In the data rows, the value 128 means zero.
Here are some points, one per row:
[140  74  99 145 164 138 188 168 116 133 120 182 149 135 141 127 166 121
  99 140 100 162 119 150 140  94  70 134 148  92 152 176 110 141 137 163
 171 174 122  97 151  97   0 170 139 117 104 135 149 118 103  99]
[191 194 121  91 122 148  64  93 116   0 143 170  26 103 120 123 133 145
  88  78 114  64 113 115 103 157 111 107 145 119 128 108 110 126  40 119
  89 168 143 117 125 129 138 172 148 142 102 163 141 101 111  36]
[130 147 126  66 133  94  72 138 106 138 110 143 165  90 173 161 171 116
 165 186 128 144 125 161 122  94 108 115 129 189 165 141 173 112 120 168
 113 131 107 118 153 183 125 155 133 140 105 180 179 161 121 130]
[ 93 159 141 134 104  97 107  99 165 102 115 127 127  84 142 158 162 144
 138 129 237 155 155 125 128  49 131 102 110 136 129 134 138 136 116  75
 136 125 139 167 143 114  59 113 116 115 141 130 106 130 122 136]
[156 135  81  91 135 145  82 132 110 116 127  93 183 132 111 110 131 171
 139 157 121 124 118 160 133 121 129 127 149  99 138  97 107 216 146 149
 134 132 133 125 176 104 140 115 122 118 129 159 133 113  96 149]
[131 125  69 169  80 172  91 178 148 137 131 147 206 128 127 137 114 143
  79 110 122  87 231 132 109 131  92 122 115 123 107 143 173 154 135 108
 126 119 143 104 137  84 135 170 113 153  99 109 123 102 157 131]
[ 95 179 144 175  90  96 111 165 143 128 180 130 136  58 117 113 190 158
 125 134 129 130 126 139 126 126 220 151 153 241  85 125  68 130 130 180
 116 157 129 153 118 106 103 110 130 151 133 100 126 157 171 122]
[163 134  61  77 131 121 105 168 153 134  65 111 177 110 165 158 136 109
 118 173 124 105  88 162 140 135 123 124 165 175 136 113 194 116 146 142
 118 135 139 103 139 135 145 152 110 114 124 140 149 109 106 116]
[136  75  97 109 158 126 165 116 143  92 148  77 135 111 110 142 175 147
  89 119  88 144 119 156 123  44 120 131 130 105 119 193 115  98 159 176
 162 115 141 142 112 133  16 146 136 137 124 111  85 182 149 100]
[124 109 182 120 139 166 120 106 156 198 134 124 162 203  95 147 157 156
 180  99 147  91  63  48 102 152 166 136 130 128 144 158 148 162  62 146
 112  91 137 102 125 145 106 255 142 151 252 118 145 151 103 148]
[131 173 109  61 100 157 138 179 133 131 117 131 198 117 129 153  94 118
  92 185 131  95  89 163 133 138  92 142 100 163 113 161 202 152 125 126
 135 154 140 135 160 112 128 182  88 149 101 146  99 107 133 120]
[145  78 198 117  94 121 131 174  96 160 101 164 115 101 164 147 169 101
  16 142 125 158 148 160 124 156 202 131 115 126 154 151  78 129 126  91
 124 102 130 128 118 147 183 113 131 134 132 163 163 127 129 149]
[ 84  94  76 111  68 143 137 121  99 135 118 109 130 139 133 200 126  92
 134 140 138 123 122  91 143 144  92  74 139 177  71 100  83  87 124 149
 111  61 132 140 165  46 152 111 165 110 125 111  56 127  98 115]
[170 112 124 162 152 165 103 129 121 109 124  65 103 189 131  78 123 120
 137 222 151 141 107 125 134 107 144  81 117 143 127 122 169 201 135 153
 141 103 104  68 168 143 161 146 133 110  60  77 113 143 164 101]
[130 176 124 186 122 128 131 200 122 136 150 123 149 118 106  87 155 122
 127 136 128 129 106 160 176 187 213 162 174 232 111 137  77 162 112 152
 128 202 116  86 142  82 102 108 107 148 111  92 123 122 130 118]
[164 200  98 120 176  80 151 134 115 148 127 105 133 121 130 100 239 117
 147 105  97 187 114 105 189  79  89 155 127  79  78 145 121 110 166 109
 119 109 122 120 112 107 213 204 107 134 122 141 133 100 158 133]
[ 80 121 174  96 132 168 132 140 142 110 121 104 147 181 222 162 147 230
 131 129  96 121 111  38  93 156 106 175 105 122 109 120 123 128 158 107
 110 133  96 120  60 185 103  89  49 151  79  69 134  76  17 137]
[149 135  85 166 143 160  48 139 114 107 117  91 184 156  98 132 125 173
 127 101 122 106 254 187 109  98 151 140 132 141 131 131 165 111 152 118
 135  89 140  98 116 122 133 155 132 138  97 117 138 150 125 129]
[134 178 140  78 140 108 107 138 108 120  75 144 179 144 112 121  89 138
 129 208 133 121 126 188 135 107 113 181 110 169 145 168 178 107 112 128
 145 125 118 114 159 146 115 173 111 157  92 152  95 123 113 122]
[158 113 114 171 132 154 102  99 125 126 126 102  85 146 128  62 140 165
 113 227 126 122 112 133 125 107 152  99 132 157 126 123 168 136 161 107
 115  98 131 131 107 172 137 149 123  68  94 114 169 135 184 129]
[103 163 158 189 122 158 134 131 114 128 124 133 162 121 141 189 109 124
 168 148 166 163 139 163  66 136 176  85 132  49 130  84 134  57 142 188
 136 229 120 115 167 122 179 137 163 107 125 104 165 137 117 114]
[ 97 131 117 103 116 156 133  99   7 161 160 133 117 173  84 144 111 107
 165 154 114 147 133 152 183 181 100 109 139 183 115 140  80  47 113  93
 122  97 116 131 125  91 110 130 138  90 102 177 144 117  75 143]
[133 141  67  42 123 175 175 132 118 151 165 113 104 113 158 103 130 189
 122  69 165 109 178 180 127 112 134 118 146 162 123 105 144 155 137 172
 113 138 151 146 171 147 140 142  68  79 149 123 133 100 142 148]
[128 161  85  54 114 174 168 127 143 155 108 129 113 142 173  83 140 156
 110 128 190 116 210 146 110 150 119  50  84 157 124 189  96 120 115 184
 115 137  98  75 138 150 143 101  73 140 153 139 152 146 201 113]
[136 101 131 131 130 141  75 255 102  87 122 140  25 117  99 111  87 137
 239 135 128 105 123 117 135 101  96 157 111  99 136 151 195 122 109 126
 176 115 124 157 123 128 145  33 126 139 214 145 127 116 151  85]
[139 144  87  60 140 157 105 125 146 108 133  76 194 119  99  72 110 156
 119 165 130 109 118 145 140 163 135  94 121  97  97 135 108 177 150 125
 139 151 128 117 110 106 132 104 121 110 148 164 129 124 128 140]
[110 126 129 168  69 119 146  84 122 140 150  99 140  90 114 147  87 121
 118 138  97 131 104 148 129 138 161 153 156  55 151 144 152  27 112 111
  90 221 142 152 164 179 178 124 100 130 134  92  77 114 167 179]
[136 122  78 112 130 119  87 108 147 114  60 144 173 113 115  67 121 196
 118 179 119 105 138 154 136 135 129 150 157 111 141 112  97 154 150 101
 116 138 140 144 136 118 113 101 135  87 160 171 130 109 101 164]
[144 164  97  84 139 148  96 157 132 113  58 115 178 125 143 163 133 142
 124 185 138 103 114 191 120 123 133 127 124 188 142 141 186 109 149 135
 122 139 136 126 136 138 126 151 118 121 119 160 145 154 107 114]
[132 133 205 180 140 152  98  82 136 116 127  99 109 103  55 174 165 115
 139 110  34 157 147 186 147 118  79  82 121 204 186 148 144 153 123 180
 117 136 124 146 199 143 159  95  56 137 126 139 125 141  87 164]
[113 168 133  27 128  85 106 127 146 125 152 112 179  70 135 137 122 123
 134 180 134 127 113 147 107  87 124 127 112 165  86 132 188  86 140 169
 145 102 129 146 104 160 134 179 129 136 118 149 129 132 150 114]
[182 195 109 156 177  93 174 124 109 177  97  84 138 132 125 166  52  94
 123  92 116 186 140 109  68 148 103 130 102 145 132  85 125 205 192 103
  79 131 142 135 122 178  28 104 158 146 129 178 103 142 173  98]
[109 154 136  66 143 140  84  98 116 101 139 112 183 108  94  68 122 185
 146 175 134 126 150 160 127 128 129 115  99 114 122 151  97 165 136 124
 132 150 118 149 124 137 106 109 141 114 140 191 131 161 124 159]
[134 126 100 116  92  81  71 107 131 127  91 152 172 114 129 103 138 178
 125 195 120 132 144 118 108  81 100 147 133  92 148 118  77 198 121 163
 125  91 116 130 200 115 140 109 134 163 131 152  98 109 135 152]
[128 132  95  66 109 146  89 131 123 131 166 112 188  90 133 104 154 148
 133 162 121 126 119 125 130 140 103  79 118 103 124 131 102 208 135 148
 118 155 119 133 147 123 132 109 123 125 139 184 162 133 139 155]
[139 177 112 140 106 146 110 125 108 126 159  97 127 117 120 187 167 147
 130 112 212 152 121 164 144  68 139 110 130 127 149 121 152 170 132  66
 141 132 155 164 156 101  72 131  69 115 124 142 160  99 106 139]
[165 202 113 145 106 112 129 120 110 156 139 112 135 165  96 135 126 112
 105 165 208 164 122 139 154 104 128 114 116  86 134 167 122 136 111  63
 175 103 121  86 128  87  86 132  39 171 112 131 165  46 146 111]
[128 144 100  66 153 124 160 106 115 139  98 148  96 148 147  64 104 195
 146 104 181 131 216 186 127  91 137 159 146 158 146 117 118 128 113 177
 131 115 123 107 189 156 129 135  96  99 136 112  95 100 122 140]
[108 107 122 123 151 118  71 148 128 125 163 144 198 115 132  81 112 107
 161  96 135 139 255 134 143 125 101 121 130 134 120 138 174 132 105 124
 141 144 104  64 126 137 114 168 161 128  82 121 129 125 118 143]
[128  96  75 129 111 132  67 141 134 143 176 122 184  89 139 105 144 123
 123  84 100 111 230 131 145 131 106 113 148 142 127 143 181 114 127  99
 106 133 132 102 100 154 124 156 124 121 106 134 161 124 151 162]
[131  87 222  75 139 144 154 192 109 119 131 112 138 117 137 137 119  83
  40 111 156 162 141 173 134 155 220 134 103 118 110 125 107 168 125 111
 161 120 133 117 133 115 187 130 155 120 115 125  89 130  90 130]
[153 222 152 109 138 189 121 100 134 170 127 163 113 106 255  89  65 134
 147 103  60  60 112 107 181  98 141  66 156 109 161 128 132 123 143  95
 223 112 131 132 146  78 137 100 146 160 116 114 126 217 131 108]
[119 203 131 145 186 160 154 154 126  94  53 128 148 135 135 112 233 150
 151 103 136 159 146 141 186 100  83 144  76 125 104 184 129 139 158  70
  92 184 126 152 143  93 168 179 141 104 125 162  82 186 120 142]
[129 129 104 105 148  91 110 100 176 107 110  68 126 103 146 115 153  83
 155 112 225 163 128 122 190 109 147  78 150 135 138 146 147 119 105  57
 134 155 120  90 112 136  72  85 104 100 142 119 115 119 106 137]
[100 107 160 150 111 154 132 118 136 124 167 165 104 103 143  53 119 155
 120 216 146 126 117 103 124 100 103 108 105 157 105 116 188 184 134 107
 118 142 130 168 145 156 110 180 147  55  81 115 125 123 174 145]
[107 150 195 166 153 136 158 100 225 125  96 151 137  81  51 112 104 105
  98 135  70 139 148 143 124 170  83  63 121 166  82 114 145  95 156 170
 164 136 134 131 101  82 153 119  80  88 165 117 142  63  97 120]
These points spread out most along one direction. Take the direction at right angles to it along which they spread out most. Go by this last direction. How many in every 100 of the points above lie lower along it than each point below? Answers are rounded to whole numbers. More than half of the points above lie lower than the first one.
[132 133 205 180 140 152  98  82 136 116 127  99 109 103  55 174 165 115
 139 110  34 157 147 186 147 118  79  82 121 204 186 148 144 153 123 180
 117 136 124 146 199 143 159  95  56 137 126 139 125 141  87 164] 4
[144 164  97  84 139 148  96 157 132 113  58 115 178 125 143 163 133 142
 124 185 138 103 114 191 120 123 133 127 124 188 142 141 186 109 149 135
 122 139 136 126 136 138 126 151 118 121 119 160 145 154 107 114] 17
[128  96  75 129 111 132  67 141 134 143 176 122 184  89 139 105 144 123
 123  84 100 111 230 131 145 131 106 113 148 142 127 143 181 114 127  99
 106 133 132 102 100 154 124 156 124 121 106 134 161 124 151 162] 22
[182 195 109 156 177  93 174 124 109 177  97  84 138 132 125 166  52  94
 123  92 116 186 140 109  68 148 103 130 102 145 132  85 125 205 192 103
  79 131 142 135 122 178  28 104 158 146 129 178 103 142 173  98] 89
[145  78 198 117  94 121 131 174  96 160 101 164 115 101 164 147 169 101
  16 142 125 158 148 160 124 156 202 131 115 126 154 151  78 129 126  91
 124 102 130 128 118 147 183 113 131 134 132 163 163 127 129 149] 9
[140  74  99 145 164 138 188 168 116 133 120 182 149 135 141 127 166 121
  99 140 100 162 119 150 140  94  70 134 148  92 152 176 110 141 137 163
 171 174 122  97 151  97   0 170 139 117 104 135 149 118 103  99] 80
[ 93 159 141 134 104  97 107  99 165 102 115 127 127  84 142 158 162 144
 138 129 237 155 155 125 128  49 131 102 110 136 129 134 138 136 116  75
 136 125 139 167 143 114  59 113 116 115 141 130 106 130 122 136] 96
[153 222 152 109 138 189 121 100 134 170 127 163 113 106 255  89  65 134
 147 103  60  60 112 107 181  98 141  66 156 109 161 128 132 123 143  95
 223 112 131 132 146  78 137 100 146 160 116 114 126 217 131 108] 54
[ 95 179 144 175  90  96 111 165 143 128 180 130 136  58 117 113 190 158
 125 134 129 130 126 139 126 126 220 151 153 241  85 125  68 130 130 180
 116 157 129 153 118 106 103 110 130 151 133 100 126 157 171 122] 30
[170 112 124 162 152 165 103 129 121 109 124  65 103 189 131  78 123 120
 137 222 151 141 107 125 134 107 144  81 117 143 127 122 169 201 135 153
 141 103 104  68 168 143 161 146 133 110  60  77 113 143 164 101] 59
[149 135  85 166 143 160  48 139 114 107 117  91 184 156  98 132 125 173
 127 101 122 106 254 187 109  98 151 140 132 141 131 131 165 111 152 118
 135  89 140  98 116 122 133 155 132 138  97 117 138 150 125 129] 26
[109 154 136  66 143 140  84  98 116 101 139 112 183 108  94  68 122 185
 146 175 134 126 150 160 127 128 129 115  99 114 122 151  97 165 136 124
 132 150 118 149 124 137 106 109 141 114 140 191 131 161 124 159] 67
[191 194 121  91 122 148  64  93 116   0 143 170  26 103 120 123 133 145
  88  78 114  64 113 115 103 157 111 107 145 119 128 108 110 126  40 119
  89 168 143 117 125 129 138 172 148 142 102 163 141 101 111  36] 41
